Each row has a name. Each piece below is followed by the name of the row it came from, unless a question asks for something else. Each question is about the rows just above it. Places in a row count from 1.

Columns, left to right: H L Q C Y
[108  94  97 231 149]  J789
[136 129 139  96 124]  J813
[123 123 136 127 119]  J319
[136 129 109 148 122]  J324
[108  94  89 231 149]  J869
[136 129 109 148 144]  J264
[130 125 109 155 124]  J883
[114 120 165  98  96]  J96
Which entry of J883 is missing from [155 109 130 124]? : [125]
Shuffled J96 with one entry gone: [ 96  98 165 120], missing : [114]

Columns, left to right: Z V D U S J W
[125 149 142 132 119 115 116] -> J658
[151 131 110 114 139  92 141] -> J845
[123 148 129 131 121 106 139] -> J493
[103  91  89 149 106 142 145] -> J139
[145 137 147 110 151 131 109] -> J733
[161 201 191 101 152  92 105] -> J844
[127 117 140 129 126 147  89] -> J849
[111 123 113 148  99 123 146] -> J960
[135 122 113 114 152 124 151] -> J949
find: [131 121 106] : J493
Which column holds this, read top down? [132 114] : U
Changed J960: [111 123 112 148  99 123 146]. Place and old value: : 3, [113]
find: [151 131 109] : J733

Columns, left to right: B X G T P M E
[192 109 154 129 108  42 153] = J786
[192 109 140 129  89  42 153] = J77
[154 129 192 109  42  89 153] = J424
Shuffled J786 with one entry gone: [153 129 154 192  42 108], missing : [109]
Where do [192 109 154 129 108  42] appear? : J786

Columns, left to right: zumu Noz Fizo dudum gifuz buni gid pivi Goto zapef
[130 211 113 152 107  95 198  93  77 147]  J456
[122  79 163  84 121 137  80  80 174  98]  J211
[127 211 113 152 107  95 198  93  77 147]  J684
[126  49 142 107 148 159  61 161 177 110]  J700
[126 168 135 124 108 107 158 121 113 127]  J744
[124 165 144 113 101 104 154 129 120 120]  J9
[124 135 148 109 112 119 128 139 138 115]  J651
[130 113 120 130 137 134 120 128 128 132]  J638
Shuffled J211 with one entry gone: [163 137  80  98  84 121 122 174  80], missing : [79]
[ 77 177] is in which column, read top down? : Goto
Changed J700: [126  50 142 107 148 159  61 161 177 110]. Place and old value: : 2, [49]
Which column holds this, read top down? [ 77 177 113 120] : Goto

Columns, left to right: bozi kop niv lakib lisi sutup Fikob Bure
[ 98 114 139  95 131 144 122 110]  J63
[219 180 106 196  75  57 155 142]  J185
[104 116 140 100 134 135 124 112]  J430
[195 204 108 213 140  62 128 141]  J717
[130 105 124 116 110 127 127 135]  J166
J717 without one entry, shuffled: [204 140 195 108 141 213  62]. Gone: : [128]
J717 without one entry, shuffled: [128 195 204  62 108 140 213]. Gone: : [141]
One entry of J430 was changed: [104 116 140 100 134 135 123 112]. Where, and from what? : 7, [124]

Columns, left to right: nim Sis Dupo Defam tev taz
[199 134  56  91 125 128] -> J301
[199 134  56 128  91 125] -> J130
[199 134 127 128 116 128] -> J833
One entry of J301 was changed: [199 134  56  92 125 128]. Where, and from what? : 4, [91]
find: [ 56 128  91 125] : J130
Which entry of J301 is missing from [ 91  56 128 199 125]? : [134]

Columns, left to right: det kes tiros tarab tizar monup
[148 118 133 118 126 145]  J107
[130  90 129  35 109  98]  J544
[141 113 104 106 147 112]  J219
[123 106 147 104 113 124]  J811
[144 115 152  90 139 120]  J410
Where does [141 113 104 106 147 113] differ from J219, and what was there? : 6, [112]
Which column holds this, read top down? [ 90 113 106] : kes
Which entry of J544 is missing from [ 35  90 130 109  98]? : [129]
[139 120] is in which row? : J410
Where do [106 147 104 113] appear? : J811
[109 147 113 139] is in which column, read top down? : tizar

Columns, left to right: R K N A F
[165 111 155 110 138] = J604
[147  97 138 136 135] = J242
[147  97 138 136 118] = J454
[147 174 105  92 117] = J669
[118 106 138 121 125] = J35
[133 165  88 119  93] = J419
[ 88 119 127 134 123] = J712
[ 93 153  50 117  90] = J356
Where does [133 165  88 118  93] differ from J419, and what was there? : 4, [119]
Which entry of J669 is missing from [105 147 117 174]? : [92]
Where do [165 111] appear? : J604
J604 without one entry, shuffled: [155 111 138 165]. Gone: : [110]
Where do [ 93 153  50] appear? : J356

Columns, left to right: pupi tov fif vubil Mopu kez leret kase zedev naru
[138 192 122 199 176 145 102 198 209 136] : J827
[161 177 139 179 149 148 114 180 202 134] : J375
[141 157 140 167 145 188  89 163 188 161] : J753
[135 142 120 157 121 167 118 167 170 149] : J781
[116 129 141 146 118 170 118 146 159 163] : J982
[145 119 130 144 100 157 132 143 141 162] : J26
[130 105 131 113 109 168 148 106 145 151] : J17
[134 101 145 121  90 138 141 114 116 156] : J289
[107  84 143 102  87 158 144  95 105 151] : J687
[132  90 153  97  61 124 147 118  75 145] : J270
[114  83 121  74  77 126 156  90  64 129] : J877
[124  75 139  74  57 134 158  82  33 146] : J746
Which row holds [119 130 144 100 157 132 143 141 162]? : J26
Which row holds [116 156]? : J289
[188 167 170 157 168 138 158] is in which column, read top down? : kez

Columns, left to right: duv Vaku dodol bim kuf mur fot dibip
[146 109 133  99  96  87 124 181] = J710
[154 103  62 103  61 148 128 156] = J274
[150 141  99  36 180 168 124 121] = J170
[199  91 172 207 169 151  80 219] = J584
[150 141  99  36 180  96 134 106] = J381
[118  95  51 166 162 118 179 110] = J650
[151 145 131 115 127 145 110 140] = J974
[ 69  88 127 230 166 126  90 135] = J488
[131  88 133 178 171 127 222 104] = J360
[ 80  49 184 165 161 171 198 165] = J396
[151 145 131 115 115 145 110 140] = J496
[151 197 131 115 127 145 110 140] = J511
J488 without one entry, shuffled: [ 90 127 230  69  88 166 135]. Gone: : [126]
Shuffled J274 with one entry gone: [103 154 156 103  62 128 148], missing : [61]
[156 121 219 106 110 140 135 104] is in which column, read top down? : dibip
Changed J710: [146 109 133  99  96  86 124 181]. Place and old value: : 6, [87]
Which column holds [ 87 148 168 151  96 118 145 126 127 171] top down? : mur

Columns, left to right: muvot vila Faz taso
[113 115  98 126]  J794
[140  75 122 102]  J773
[ 90 117 118 136]  J966
[103 200 114 177]  J448
[140  75 122 218]  J336
[167 152 164 137]  J182
Changed J448: [103 200 114 178]. Place and old value: : 4, [177]
Shuffled J966 with one entry gone: [117 136  90], missing : [118]

Columns, left to right: bis kabon tib zupi voru luvu nupo bes
[190 104 114 159 114 112 169  84] -> J207
[138 198 114 166  40  77  80 112] -> J804
[107 152  99  94 139 160 105 123] -> J101
[189  82 162 159 103  95 132  67] -> J834
[156 152 145 116 109 136 115 161] -> J858
[138 198 114 166 147 111  57  90] -> J667
[138 198 114 166 148 133 139 138] -> J411
[108 140 126 161 107  97 135 175] -> J654
[108 140 126 161 107  97 134 114] -> J216
Which entry of J411 is missing from [166 198 138 114 138 139 133]? : [148]
[107 152] is in which row? : J101
Where does [138 198 114 166  41  77  80 112] differ from J804, and what was there? : 5, [40]
Which entry of J834 is missing from [103  82 189 132 159  95  67]? : [162]
find: [109 136 115] : J858

Columns, left to right: Veno papug tage dugoz nage rotod Dimog siba
[176 101 152 145 107 166  51  93]  J764
[156 131 158 164  80 121 150  98]  J685
[154 132 155 160  84 121 152  99]  J732
[150 136 111 103 152 152 159  95]  J840
[142 146 110 102 148 147 145 100]  J863
[100 116 101  98 146 121 105 138]  J390
[ 86 113  91  88 156 118  95 149]  J606
[156 131 143 164  80 121 150  98]  J554
[151 143 119 113 148 149 172 101]  J62
Which column holds this, read top down? [131 132 136 146] : papug
J863 without one entry, shuffled: [110 145 142 100 148 146 102]. Gone: : [147]
Which column holds this, read top down? [107  80  84 152 148] : nage

Columns, left to right: gete razo Meron zati nive Pater nog Nul Vitub Zuzep
[158 135 124 125 133 149 134 127 104 128]  J528
[112 103 156  50 133 130 139 107 155 126]  J807
[111 124 142 111 121 131 119 103 128 122]  J57
[135 124 130 124 133 128 124 131 121 126]  J644
[156 109 131  71 121 112 136 120 185 119]  J762
[132 123 135 131 139 132 127 129 115 121]  J221
[112 127 149 108 127 136 128 106 119 123]  J983
[115 127 129 114 133 138 121 129 114 131]  J208
[133 115 163 105 131 135 126 119 110 147]  J846
[123 120 121 167 122 115 166 101 136 148]  J888
One entry of J57 was changed: [112 124 142 111 121 131 119 103 128 122]. Where, and from what? : 1, [111]
Which column holds this, read top down? [119 124] : nog
Which column holds [149 130 131 128] top down? : Pater
Which column holds [130 131 135 149 129 163 121] top down? : Meron
J888 without one entry, shuffled: [122 115 120 136 166 167 148 101 123]. Gone: : [121]

Columns, left to right: bul tazu tes sufif Rofa
[ 83  93 132 174 167] -> J984
[100 140 151 153 153] -> J23
[171  79  73 148  74] -> J563
[83 84 49 44 50] -> J790
[156  59  46  44  49] -> J252
Shuffled J790 with one entry gone: [49 50 44 84], missing : [83]
Shuffled J790 with one entry gone: [83 50 44 84], missing : [49]
Which entry of J563 is missing from [ 79 148 171  74]? : [73]
[46 44 49] is in which row? : J252

Columns, left to right: sofo Vip Dagud Vot Ton bebib Tuka
[151 144  93 170 170 112  83] : J964
[106 153 144  93 143 157  72] : J138
[106 125 144  93 170 157  72] : J583
Which row holds [125 144  93 170 157]? : J583
Which column holds [ 93 144] top down? : Dagud
Which row holds [153 144  93 143]? : J138
J138 without one entry, shuffled: [ 93 153 106  72 157 143]. Gone: : [144]
One entry of J583 was changed: [106 125 144  93 170 157  73]. Where, and from what? : 7, [72]

Columns, left to right: Bage Vil buge Revut bedor duf fipir Dudol podi
[ 94 122 180  65 121 142  98 162 118] : J368
[ 98 162 121 135  81  93  98  74 124] : J200
[145 121 129  85 159 132 162 163 116] : J578
[170  95 115  96 144  99  61 102 119] : J542
[206 144 121 128  86 104 112 130 164] : J64
Changed J200: [ 98 162 121 135  80  93  98  74 124]. Place and old value: : 5, [81]
The row with [ 95 115  96 144  99] is : J542
Where do [144 121] appear? : J64
Where does [145 121 129  85 159 132 163 163 116] differ from J578, and what was there? : 7, [162]
[121 135] is in which row? : J200
find: [ 98 162 118] : J368
Shuffled J542 with one entry gone: [144  61  99  96 102 119 115 170], missing : [95]

Columns, left to right: vigu Ropun vikes teru
[140  63 136  82] = J591
[108 111 105 109] = J172
[128 105 135 107] = J241
[130 169 166 155] = J248
[128 105 147  97] = J79
[ 55 163 136 166] = J875
[123 180 183 174] = J326
[121 130 104 128] = J652
Where do [128 105 147  97] appear? : J79
Shuffled J172 with one entry gone: [108 105 111], missing : [109]
Which column holds this, read top down? [109 107 155  97 166] : teru
J172 without one entry, shuffled: [111 108 109]. Gone: : [105]

Columns, left to right: mefab safu tavug Gom Zezi Dufo Beti sugeb zera tal
[114 153 160  95 108 111 128 157 115 108] = J713
[124 105  96 133 130 151 136 148  64 170] = J616
[108 146 154 108 102 102 115 157 128  92] = J728
[124 105 121 133 130 151 136 120 180  94] = J392
[124 105  96 133 130 129 124  99 181 117] = J956
[101 142  99 181  96 133 129 130 124  85] = J472
[107 125 138 202 141  98  96 138  95 130] = J400
[124 105 121 133 130 151 136 148  64 170] = J672
Which column holds [124 108 124 124 101 107] top down? : mefab
Where do [ 96 133 130 129 124  99 181] appear? : J956

Columns, left to right: mozel vimak lomib Gini nek begem Tarap venum
[178 159 182  92  94 177  87  77]  J925
[178 159 182  92  94 177  87  89]  J144
[ 70 173  70 187  81 173 116 171]  J379
Which column holds this, read top down? [77 89] : venum
J925 without one entry, shuffled: [159  87 178 182  92  94 177]. Gone: : [77]

Columns, left to right: dur Pesu por bug Ser zelad lamo
[153  75  56 208 139 170 115]  J663
[142  58  60 216 116 189 139]  J859
[150  69  68 200 143 149 110]  J835
[137  45  74 213 110 183 147]  J343
[149  82  58 194 153 176  82]  J190
[151  72  71 196 144 141 100]  J660
[154  83  51 211 137 185 119]  J972
[155  75  69 197 144 143  97]  J775
[153  93  56 203 150 208  92]  J646
Which entry of J660 is missing from [ 72 100  71 144 196 151]? : [141]
Which column holds this, read top down? [56 60 68] : por
Changed J190: [149  82  58 194 153 177  82]. Place and old value: : 6, [176]
Shuffled J972 with one entry gone: [119 154 137 185 211  51], missing : [83]

Columns, left to right: zagi tomet tifef rebup mobo rezel
[ 95 108  89 127 132 142] : J908
[155 159 107 101 100 160] : J440
[101 154 106 160 105 140] : J4
[ 55  84  51 146 159 156] : J777
[ 55  84  51 146 103 138] : J283
[106 157  89 156  99 138] : J217
[155 159 107 101 160  98] : J212
[150 147 111 107 159 106] : J853
[140 109 157 105 143 114] : J879
find: [140 109 157 105 143 114] : J879
Which column holds [101 160 146] top down? : rebup
find: [109 157] : J879
[107 111] is in which column, read top down? : tifef

Columns, left to right: Nudi Fezep nel resod
[ 99 145 138  98] : J240
[142 108 101 116] : J689
[ 53 159 138  94] : J372
[173 140 152  84] : J758
[154  90  77 104] : J822
[122  79 186 166] : J444
[129  94  78 128] : J114
Which entry of J822 is missing from [ 77  90 104]? : [154]
[142  53] is in which column, read top down? : Nudi
J240 without one entry, shuffled: [145  99 138]. Gone: : [98]

Columns, left to right: litof zire Tomo gan
[129 131 144 118] = J213
[129 115  90 152] = J476
[130 108  64  65] = J649
[128 118  98 147] = J635
[127 146 177  97] = J228
[127 136 154 112] = J748
[129 115  90 180] = J914
[127 127 129 126] = J735
[125 150 196  81] = J546
[130 108 107 106] = J759
Which entry of J649 is missing from [130  65 108]? : [64]
Where do [108  64  65] appear? : J649
Shuffled J759 with one entry gone: [106 107 130], missing : [108]
One entry of J748 was changed: [127 136 155 112]. Where, and from what? : 3, [154]
One entry of J759 was changed: [130 108 107 107]. Where, and from what? : 4, [106]
Which column holds [ 90  64  98 177] top down? : Tomo

Columns, left to right: vimut podo Pado Goz fumiv rap
[165 217 172 215 112  95] = J73
[ 96 159  94 166  99 158] = J826
[164 151 171 106 107 162] = J630
[153 103 156 102 160  95] = J985
[100 160 100 177  95 158] = J70
Where do [159  94 166  99] appear? : J826
One entry of J70 was changed: [100 160  99 177  95 158]. Where, and from what? : 3, [100]
Which column holds [107 160  95] top down? : fumiv

Columns, left to right: nad Rurib fuva bigi nik Pugi duli Vuf
[148  90 197 178 148 142 230  90] : J727
[166 109 131 148  97  67  98 109] : J676
[131 176 115 133  98 150 119 176] : J352
[113 111 199 140 119  48 141 111] : J435
[185 153 164 118 160 158 128 171] : J861
[166 109 131 104  97  67  98 109] : J253
[185 153 164 118 160 158 128 153] : J673
Which column holds this, read top down? [178 148 133 140 118 104] : bigi
Where does [185 154 164 118 160 158 128 153] differ from J673, and what was there? : 2, [153]
Shuffled J435 with one entry gone: [141 111 199  48 113 111 119], missing : [140]
Shuffled J676 with one entry gone: [166 148 109  67 131  97 109], missing : [98]
Where does [166 109 131 148  97  67  97 109] differ from J676, and what was there? : 7, [98]

